T: [158 147 139 134 122]
D: [127 191 167  97 107]
C: [122 134 147 138 158]
Y: [127 167 156 140 131]
Z: [127 167 191 123 181]
order: [122 134 138 147 158]	C
back: [191 167 127]	Z
at: [127 167 191]	Z, 0

nunib: [110  94 111 145 161 123 139 128 106 155]
zurof: [160 102 137 147  90 120  75 134  99 151]
Lasit: [ 99 145  95 120 177 116 140 132 104 136]
belim: [153 143 137 141 103 121  94 118 139 124]
kopeg: [ 96 113  72 120 170 121 145 126 139 129]
taz: [119 112  96 161 175 121 124 128 119 162]
Zop: [111 110 127 139 161 106 145  94 155 123]
Tuk: [ 95  99 145 143 117 155 140 133 148 134]
back: [145  99  95]	Tuk
order: [155 106 128 139 123 161 145 111  94 110]	nunib
at: [ 94 118]	belim, 6
back: [155 106 128 139 123 161 145 111]	nunib
then: [110  94 111]	[145 161 123]
loc: [136]	Lasit, 9

Q: [127 147 114 143 123 119 111 102 132 149 100 112 136 121]
N: [149 132 123 154 130 124 100  86 107 154  91 121 119 117]
R: [ 79 156 125 103 120 127 160 157 165 125 162 102 138 134]
G: [111 130 148 105 128 148 150 155 128 110 164 126 122 133]
X: [134 104 120 128 100 107 130 124  86 154 132 140 124 126]
V: [151 110 130 131 129 133 155 138 114 110 125 155 128 146]
M: [125 107 130 113 130 122 142 142 146 109 139 148 141 126]
back: [154 107  86 100 124 130]	N
loc: [103]	R, 3
asked: [ 79 156 125 103 120 127 160 157 165 125 162 102 138 134]	R
asked: [149 132 123 154 130 124 100  86 107 154  91 121 119 117]	N

nuze: [111 119 131 147 109 138 129 144 167 106 137 141 141 138 122 123 141 144
 124 152 141 135 150 140 132 132 119 103 140 152 133 118  96 167 116 124
 114  86 158 147 142 144 117 152 134 148]
Dola: [114 114 125 144 125 129 177 166 179 116 170 170 123 141 138 122 141 116
 124 152 135 118 174 127  98 136 151 109 133 133 147 134 120 139  88 128
 131  91 161 107 131 153 105 158 130 141]
netu: [114 114 125 144 125 129 177 166 179 116 170 170 123 141 138 122 141 116
 124 152 135 118 174 127  98 136 145 117 122 136  96 104 153 119 161 147
 103 135 120 117 132 150 145 122 152 120]
Vizu: [114 114 125 144 125 129 177 166 179 116 170 170 123 141 138 122 141 116
 124 152 135 118 174 127  98 136 145 117 122 136  96 104 153 119 161 147
 103 135 120 117 132 150 142 125 155 120]
duzi: [144 128 126 134 131 130 134 121 128 126 138 134 135 137 130 121 134 131
 121 116 130 118 122 112 123 123 137 122 116 131 109 116 146 119 149 136
 128 137 131 124 131 143 131 121 143 120]
asked: [114 114 125 144 125 129 177 166 179 116 170 170 123 141 138 122 141 116
 124 152 135 118 174 127  98 136 145 117 122 136  96 104 153 119 161 147
 103 135 120 117 132 150 142 125 155 120]	Vizu
asked: [114 114 125 144 125 129 177 166 179 116 170 170 123 141 138 122 141 116
 124 152 135 118 174 127  98 136 151 109 133 133 147 134 120 139  88 128
 131  91 161 107 131 153 105 158 130 141]	Dola

vas: [134 127 130 156 164 105]
sev: [127 141 123 160 165 123]
gan: [126 136 130 142 137 130]
segal: [125 128 129 150 133 148]
gil: [132 164 114  95 105  68]
gud: [141 129 122 181 108 121]
zive: [119 116 117 110 115  64]
zon: [136 129 139 170 120 106]
ruv: [117 116 118 113 119  73]
Tak: [127 133 133 156 134 165]
order: [ 68 105  95 114 164 132]	gil
then: [133 133]	[156 134 165]
at: [129 122 181 108]	gud, 1
loc: [128]	segal, 1
order: [108 121 141 129 122 181]	gud
loc: [160]	sev, 3
loc: [142]	gan, 3

buze: [112  98 132 147 156 141 137 110]
sor: [103 154 127 103  87 168 130 146]
Vagop: [168  87 145 154 103 127 103 130]
then: [ 87 145 154 103]	[127 103 130]
at: [ 87 145 154]	Vagop, 1
then: [168  87]	[145 154 103]
then: [ 87 145]	[154 103 127]
order: [130 168 154 127  87 146 103 103]	sor
back: [103 127 154 103]	sor

nufo: [128 129 128 128 128 129 128 128 128 129 129 135 145 161 176 179 170 155
 141 132 130 128 128 128]
sesir: [178 166 149 136 131 129 128 128 128 129 128 128 128 128 128 128 127 128
 128 128 128 127 128 128]
zibe: [144 158 174 179 173 156 142 133 130 128 128 127 128 129 128 128 127 128
 127 128 128 128 128 128]
dotu: [128 128 128 129 133 142 158 172 180 173 158 143 134 129 129 128 128 127
 129 127 128 129 127 128]
Seg: [128 157 130 134 130 128 142 133 128 173 156 134 129 128 128 128 127 129
 128 127 128 128 128 129]
Duliz: [129 128 127 128 128 129 129 128 129 134 144 161 174 179 171 156 142 133
 131 128 128 128 128 128]
at: [173 156 142 133 130 128 128]	zibe, 4
back: [142 128 130 134 130 157 128]	Seg
loc: [149]	sesir, 2

